Each path below is one point turned by a fixed rotation once a step. After each direction that follows a path, write how fast that rotation turns it, in degrees each step (0 if it stays still).
Each turn is a multiple of 5 degrees from 10 to 175, or 0.
Each row of a path follows its step; steps can be skipped.
path 1
step 0: [ -3  10  11   0  -4  -3  17  -5 -11 -21   2   0   1  -5   4   9  13  -7
 -14  -5   8  -9   1  -7  -5 -15   5  -5 -15   3   3 -19  -6 -15  -3 -14
   0  -2   4]
step 1: [  3  -6 -18 -19  -3   3   0  -1  -5 -13 -15  16  13  -2  -6  -1   3  -5
   5   2  -1 -16   1  -6  -6   4  -6   0 -14  10 -12 -18  -5  -7  -6  -7
  -7  -6 -10]
step 2: [ -3 -11  -7  -2  -2  -8 -16   9   7   3  12   1   8 -10  -4  -3 -10   3
  17 -11  17 -11  10 -18  -9  14   0 -14  -3  -7   2 -11 -11  -3  -3  -1
  -1 -11  -6]
step 3: [  9   0  11   1 -10 -11  10  -1   1 -12   6 -13   6 -20   9   7  11   4
  -2  -9  18  -4   5  -9  -6  -1   7  -3 -14  -4  11   9  -4 -14  -9  -9
  10 -12   1]
step 4: [  4  -6   2  -9   3   6  17   2   9  -8  -8   9  14  -6   6   3  14  -4
   4  13 -11 -12 -15  -1 -13   6  -3   1 -21   7  -5  -4  -2 -17  -8 -10
   4  -9  -1]
step 5: [-11  -8   0   3  10 -12  -3   4  12   1  -2   7  -1   2  -5  -2  -2   0
  20  10   5 -12   2 -23 -11   9  -9  -7   2   7   2 -27   2  -8  -4 -10
  -3  -4   3]
step 7: [ 10   4  -2 -20  -5   9   8   7  -7 -10  10   3  12  -9   9   8   8   3
   7  -1  -5 -13  -5   9  -3  -3 -14   0  -7   4   0  -2  -5 -20  -3   4
  12 -23  -5]
step 8: [-14  -6 -10 -20   9  -5  14   0  18   7   2   1   2 -13  -1  13   1   2
  11   5   3  -3   0 -14  -6  10 -17  -2   4   0  -4 -12 -12   1  -6  -9
   7 -11   2]
step 9: [ -3 -24   8  -5   9   0   4   0  12  -5  10  -9  -2  -5   0   7   7   0
  -6  -8  16  -3   0 -25   2 -11  -3 -11  -7   2  13  -6  12  -5  -8 -10
 -12  -2   6]
step 10: [  4  -9   9 -11   3   8   0   5 -18 -21  11   4   8  -1   3   2   1   7
  -1   1   4 -16  -4   8  -7 -17   0  -8 -11  13  -2 -11   7 -13  -8 -10
  10  -7   9]
step 11: [ -1   5 -10 -14  12   5   2  -5 -11   1  -5   8   0  -2   0  13   5   5
  18  -1   3 -11   7 -11 -14   2 -11 -10  -5  10 -13 -11 -20   3  -3  -9
  13  -3  -3]
[-1  1 -3 -2 -1  0 -5  4  7  2 -3 -2  4  1 -5  2 -3  0  3  0  5  3  1  0
  1 -3  1  1 -5  1  2 -4  7  2 -1  2 -3  1  1]  100
[-4  0 -7 -2  1  1  4  4  5 -3  5 -1 -4 -4  0 -3 -2  4 -1  1  0 -2  2 -2
  3  1  2  3 -4 -2 -1  7  0 -2  1  2  1 -1 -1]  70
[ 3  0 -3  1  3  2  4  1 -4  0 -3 -2  1  0 -3 -1 -2 -2 -6  1 -1  0 -1  4
 -4 -6  0  4 -4  0  2 -2  0 -3 -2  3  8 -3 -2]  110
[-1  4  1  3  6  1 -2 -1 -1 -5 -1 -2 -4  3 -3  1 -4 -5  2  5  0 -2 -5 -2
  4 -2  1 -4 -3  3 -1  2  0 -3  0 -4  1  3  1]  70
[ 0 -2  1  3 -1  1  4  1 -4 -4  2 -1 -1 -3  5  4 -5 -2  4 -4 -3  0  1  1
  1  0  3  2 -1 -1  9 -1  2  2 -3  0 -3  3  1]  110
[-5  3 -2  1 -1 -1  4 -2  0  1  2 -1  2  1 -5  1  1  0  2 -3 -2 -1 -2  1
  2 -1 -7  2  6  1  4  0  2 -8  0  4 -2  1  2]  40
path 2
step 0: [ 13   9 -11  -3   0  -6  -1  14 -14 -10  -2   4   0 -12 -10   6   8   1
  -5   0  -1 -11   5  -6   0  -3   1  12  -5  19   5 -10  -8   1  11  -5
   3   7  14]
step 1: [ 13   7 -15   2  -6   0  -3  22 -10   0   3 -13 -14  -8  -7  -1   0  -1
   1   3  -8   0   9 -15  -5   5  -3  -1  -2  12   6 -14   2  11   6   5
  -1  -7   8]
step 2: [  5   9 -18   5  -6   0  -8  -1  -2   6  11 -10  -7   1 -13 -11  -1   0
   7  -8   0  -3   0 -17 -12   1   5  12  -7   4   0 -16  12  13   6   5
  -3  -5  -7]
step 3: [ -6  13 -15   1  -8  -2 -14  -2 -10 -10   2   4  -8  -6 -11   1   2   4
  -4 -14   5 -14  -3 -11 -14  -2   9  20  -7  -2   0  -3  -2   7  -5  -8
  -3   1  -4]
step 4: [  7   4 -13   0 -12  -1  -6  11 -15 -11  -8  12 -19  -3 -10   5  14   7
   1  -7   4  -3   3  -7  -5   8   1  -1   2  -5   4  -6  -6  10 -11 -13
  -2  -6  -5]
step 6: [ 11   3  -4 -15  -4   1 -12   8  -9   6   1  -6   5 -16  -4   3  13  -4
  -1   3   8 -15  -4  -9 -18   3  -1   6  -4   5   0   0  11  -4   3  -1
  -7   3 -20]
step 7: [ 15   4  -1  -9  -5   7 -18   7 -11  -4   0   4  -4   1  -4  -3  13 -13
 -10  -8  -2 -19   0  -2 -14  -6   0  -9  -2   5   7 -11   5  -7  -1  -7
 -12  -4  -2]
step 8: [ 12  12 -11   4  -5  -6  -7  -5 -10   2   0  11 -13   3 -11  -6  17  -2
 -11  -2   1 -11  15   0  -3  -5  -4  -6   6  11   2  -8   6  -2  12   5
 -14  -8   4]
step 9: [ 17   5 -10   2  -9 -18  -7  -4  -7  -3   2  -5  -7 -14 -13   4  11   2
  -3  -2  -4  -9   6  -8  -5  -1  -7   9  10   5  -2  11   9   4   6  17
  -7  -4   2]
step 10: [ 21   1  -2   5 -14   1  -8   2  -7 -10   0  -9  -1 -11 -17  -1   8  -5
  11  -1  -8  -8  -7 -12 -17  -8   3   5  10   0  -8  -4   2   0  -9   6
  -1   2   9]
step 11: [  2  10 -15   5 -21   5  -2   4  -9   7  -3   7  -1  -6 -15  -2   8  -2
   5   4   3  -5   3  -5 -15 -18   6  -3  -3   3 -14 -12  -2   0  -4  -5
  -5   1  10]
[ 0  1 -5 -1  4 -6  0 -3 -2 -5 -1  8  0 -3  2  2  2  6  0 -5 -1  4  1  4
  2 -1 -2 -3  0  0  4 -1 -1 -2  1 -2 -1 -1  3]  85
[-2  4 -2 -2  2  0  1  0  1 -2  1  0 -3  0 -2 -1 -3 -3  7 -1 -4 -5  1 -3
  1 -2 -2 -1  1  4 -3  1 -1 -1  2  7  2  0  8]  40
[-1  3 -1  0 -5  0  3  2 -1  2  3  1 -3  2 -2  1  4 -1 -4  4 -2  4  1 -1
  5  4 -2 -3  0  1  2  6 -6  2  6  2  3 -4  0]  95
[ 1  0  0 -3  0  3  2  6  0  1 -4  4  7 -6  0  2  3 -1  4  5 -1  5 -3 -1
  0 -1 -1 -1 -5  5 -3 -1  1 -1 -1 -1  2  1  1]  65
[-2  4 -3  4 -7  1  2  1  1 -1  3 -4  5 -2  1  0 -1  2  2 -4 -1  2  7  3
  0  2  1  2 -2  0  3 -4 -2  2 -4  1  2  4  0]  35
path 3
step 0: [ -6 -12  -4  18   0  11  13  -1   7  -3   4  -3   7   4  -1   9   0  -5
  13 -12  12  -2  -1  -5 -15 -14   5  16  -4  -4  -1  10   5  24  -5   9
 -11  -9  -6]
step 1: [-13 -14 -18  -3  10  12   0 -13   7   8  -7  -1  15  -5  -9   5 -13   2
   4   2 -12   4  18  -5 -13 -10  -4   4   4  -2   2  17   0   8   8   6
  -6 -13   9]
step 3: [ -7  14 -21  -3  -3   2  -3   4  -1   2  -3 -10   5  -6 -11   1   3  -7
   0 -12  -1   8  -4  14  -3 -10  -3  -8  -8  -8  12  10  -9  25  -4   9
  -7 -18  14]
step 4: [ 12  -2  -9  -4   4  -1  10  -6 -14   1  -6   9   0   1  -7  -2   4   0
 -14  -9  -8   2   7   7  -4  -1   5  -1  20 -14  25  10   4   9   3   1
   9 -22  11]
step 5: [ 18   6  -3   4   9   0   5   0 -13  -3   8   0   5  15 -22   1   6   0
  -9 -18  -8   5  -3   1  -3 -20  23  -2  -8   5  -2  10   2   9  -7   6
   5  -8   3]
step 6: [ -6   3  15   4   4  -1   5   7  -9   0  -1  12  10   0 -16  -5   2  10
  -6 -12  10  10   9   8 -20 -14  -7  -2   7  -4   5  27   5  12 -14  10
   3  -1   0]
step 7: [ 10  -3  16   2  -4  -1  10  -4  -7  -4  -6   8  12  -3  -8  15  -1  -3
  -4   2   0  -7  18 -11  -3  -6  16  14   9   1  -8  22   6  18   2   2
 -11 -14   0]
step 8: [  4  -1   0 -11  -3  10  -4  -5   1  15  -3   1  11 -10 -23  -7  -4   2
  -8   3   2   4  -5  -8 -11 -12  -2   5   1  18 -21  23  -7   6   0   3
  -4 -11   9]
step 9: [  4  -3  -6  13  -9  -7  -5  19   0  14 -15  13   6  -8  -9  -1   1 -16
  -8   5  11   0  -4  -2  -2   0  -7   5  13  -4  -7  10 -10  19  -7   2
  -5 -21  -4]
step 10: [ -4   1 -13  -4 -14   0  -6  10 -10   5   2  -9  18  -7 -11   8  -9  -6
 -19  -3   2   0   0   4  -4  -3  15  11   6   2   3  -4  -4   1   2  -4
 -12 -28  13]
step 11: [  2 -12 -10   3  -4  14   3   5 -12   7   2  14   9   5 -10 -15  -5  -5
 -24 -15   0  10 -17  -1  -5  -2   2   2  16   5  -2  -8  10   9   1   1
  13 -11   3]
[-4 -2  1  2  1  4  3  3 -2 -1  3  1  2  7  1  0 -2  6  0 -2  3  0  7  1
 -1 -4  2  1  0  0 -3 -4  5 -1 -2  0  5 -1 -3]  60
[-7  1  1 -3  2  3 -4  0  1  2 -1 -6  0 -3  1  0 -2  2 -4 -2  0  4  2  1
  1 -5  1 -3 -5  3  2  4 -1 -7  0  1 -1 -2  4]  155
[ 3  7  5  3  1  4  3  1  1  2 -2 -2 -3 -1 -1  1  3  4 -2  2  1 -3  2 -3
 -4 -1  1  2  6  1 -4  1 -3 -4 -1  5 -5  2 -2]  40
[-3  0 -2  1  1  0 -5 -2  5  0 -4 -2  6  0  2 -4  1 -2  0  3  1 -3 -1 -1
 -4 -3 -1  2  2 -3 -4 -4 -2  0  5 -1 -1 -6 -4]  45
[ 5 -4 -5  0  3  3 -1 -5 -3  5 -1  1  5  2  2 -4  1  2  0 -2 -3 -2  0  1
  5  1  2 -2  2  1 -5  3 -3 -4 -3  2  1  3 -2]  110
path 4
step 0: [  2   8  -2   4  10   2 -13   2  -7   3  -7   2  -3  11  10  16  -8  -8
  -3  -1   6  -5 -11  10   4  -6  15  15   6  -3  14  -1   2  17  18  -9
  14  11   1]
step 1: [  2  11  -5  -7   6   4   6   1 -12  -4  -6  11  -5  -7   8  -9 -12  14
  -1   1   3 -14   7   7   0 -11  10  13  30  -4   3   1  -1 -11  -4  -2
  13   2  -8]
step 2: [  8   5   5  -2  14  -4   2 -11   4   3   4 -19  -9   9   8  10   7  20
   4   6  -1 -16   9  -4  -8 -21   6  12   1  -8   0   3   4   6   9  -5
  -3  -1 -15]
step 4: [  6   1   9  10  14   2   6  -4 -12  10  -3   9   2   2  16   3  -1  10
  -3  12   3 -10   8   2  -3  -7  -8   5  18  -1  -7  -7  -1 -14  10  -5
  15  19  15]
step 5: [  5   2  -3   2   5  12  -5  -2   8   7   2   3  -2  12  20  -5   4  16
  19  -7   7 -21  -2  14 -12  -1  -9   9   2   2   2   0   2   5   7  -5
   6   2 -18]
step 6: [  1   2   9  10  12   4   8   1   2   8   2   0  -2   0   2   3   6  10
  -3 -11  14   3 -22   0   1 -15  10  19   5  -1  -5   9   3   9   0  13
  17  18  -8]
step 7: [ -1  -3  -4  16   1  -9  -2 -11  -8  -3   7  10   0   7  12   1  -2   7
   5   7  -3 -16   3  -3  16  -9   2  13   6  11  -4  21  -8 -13   5 -11
  16  13  -7]
step 8: [  3 -14  -1  -4  17  16 -11  10   2  -3   0  -5 -11   5  13   1   6   8
   4   4  -6 -24  -6  -2  10 -10  -5  10  -3 -12  12  -7   6  -2   1  -5
  15   7  -7]
step 9: [ 11   7  -3   9  12  15   4   1  -8 -18  12   5   5   8  -3  -3  13   6
  -8 -15   2  -8  -1   7  -4  -3   8  10  13 -12  -1   8   8   1  10   1
   1  19  -8]
step 10: [  6   2 -17   5   0 -18  16   3 -13   4   9  -2   6  15   9   2  -1  14
   5   1   2 -21  -3 -10  -6 -12  -4  13  -4  -6   2   5   0  -9  -2   5
  10  11   5]
step 11: [  1   4  -3  -9  15  -3  -6   0   0   4   0  -3   5   4  22  -8  14 -14
   2  -5  -2 -21 -12  -4  10 -16 -13   5   3  -3  -4   1  -2  10  17  -2
   3  11  -7]
[-2  0 -1 -1  1  0 -2  1  2  0 -2  5  5  2 -3 -4 -1  8  0  2 -2  2 -1  3
  2 -8 -1  0 -1 -1  1  2  5  1  6  0 -1  0  3]  0
[-3  0  1 -3  3  2  1  2  1  0 -4  1  0 -4 -3 -8  2 -6  2 -2  1 -1 -1  0
  3  2  2  7  0 -2  2 -5 -1  4  3  5  2  2  1]  135
[ 3  2 -3  5  1 -2 -3 -3  1 -1  3  0  2  1 -3  3  3 -2  5  3 -1  3  2  3
  1  5 -1  8  2 -1 -2  1  0  1  7 -4 -4 -3 -1]  155
path 5
step 0: [  3  -9  -4  -7   1   7 -16  -5   1   1   1  -3  -5   9 -15  10   7  -6
 -10  -4  20 -21  11 -10   2  -3  -4  -2  -7  -9   4 -11  -4   3   2  -4
 -10  -8   3]
step 1: [  1  -8   0   3   6  -2  -8  -9 -10  11  -1  -1  -1   3  -5  13  -6   0
 -10 -15   0 -11   7 -21  -2  -1   9   1   4   3   8   9   2   5   2 -15
  -8 -17 -12]
step 2: [  9  -5   5  -6  13   1  -1 -13 -20   3  -5  -5   9  -4  -5  11 -19 -11
  -6   7  10 -14  -6   3  -5   6  10  -6  -4   6   3   2   1   9   1  -2
  -6 -15   3]
step 3: [  8  -7   2  14  -1   5  19  -9 -10   1   2  13   0  -5   2   4  -3  -6
  -9   3  12  -6  -1  -2   3  10  20   5   4   8  -1   1  19  14   1   0
   8  -7  -4]
step 4: [  5 -13   0   7   0   2   2 -16   0  -7  18  -2   2  10  -1  -4  -6  -6
  -8  11  19 -12   6   0  -2   7   2   9   0   9  -4 -10  13  -8  -7   6
  10  -4  14]
step 5: [  3 -13  -8   8  -2   5 -14   7   2   9   8  10  -7   3 -16  -2   9   0
 -15   1  15  -2   7 -10  -3   7  -1   6  12   3  -2   5   7  -6  -8   4
  14 -16  -1]
step 6: [  1   5  -5 -10  11  -3 -22   0  -5   5   6   6 -11   3 -12   7 -14  13
 -17   9   5 -10  12  -1   2   0   2  11   2   7  -6  -3   2  -6  -5  -4
  -9 -11   6]
step 7: [  6  -2   1  10   8   0  -6   4 -14   5  -6   5  -7  -1 -19  18   2   5
 -17  -2   9   3   1   4  10   0   2   7  -6  -4  -5 -12   0  16   1 -10
  -7 -14  -4]
step 9: [  7 -13  -1  12   7   7   4   4 -16  -8   6  -9  14  -1 -18  -1  -1 -17
  -5  -2   4 -12   3 -14   0  -3   4  -1  -4   0   6  -3  13   7   7   5
   7 -10  -1]
step 10: [  4  -1  -3  -5  -2  10  -6  -2  -1   1   3   6   2  -2  -3  -3  -3  -8
   1   6  12 -31  15 -13  -4   4  17   0   6  -1   9   3  16   5  -5   1
   0  -2   3]
step 11: [ 14  -7   2   4   7   2 -10  -8  -1  -2   6  -6  -3   4   4  11   7   8
 -11  -6  16 -19  -5  -3   8   1   8   8   1  -1  10   8  12  -3 -14   2
  -1 -20   4]
[-1 -1 -2  0  2 -2  1 -2 -2 -1 -1  0  5  2 -1 -8  3 -1  6  2 -1 -4 -1  5
 -1 -3  3  4  3  0 -2  0  6  3  1 -1  6  0 -1]  60
[  1  -1  -2   0  -2   2   0   1   1  -2   2   1   1  -1   3   0   1   2
   2   4  -1   3   0  -2  -1   3   1  -1  -1  -1   6  -2   7  -1 -10   6
   1  -1   3]  55
[ 0  3 -3  1  1  1 -2  5 -2 -5 -1 -1 -3  2 -7 -6  1  0 -2  0 -4  4  4  1
  1 -4  2  1  1  0  2 -5 -4  3 -5 -2 -1  1  1]  40
[-1 -1  2 -2  0  4 -5 -2  0  3  1 -2  6  4 -3 -3  1  1 -4 -3 -1  3  0 -3
 -6  1  2 -2 -1  0 -1 -2  3 -4  0  1  1  6 -6]  85
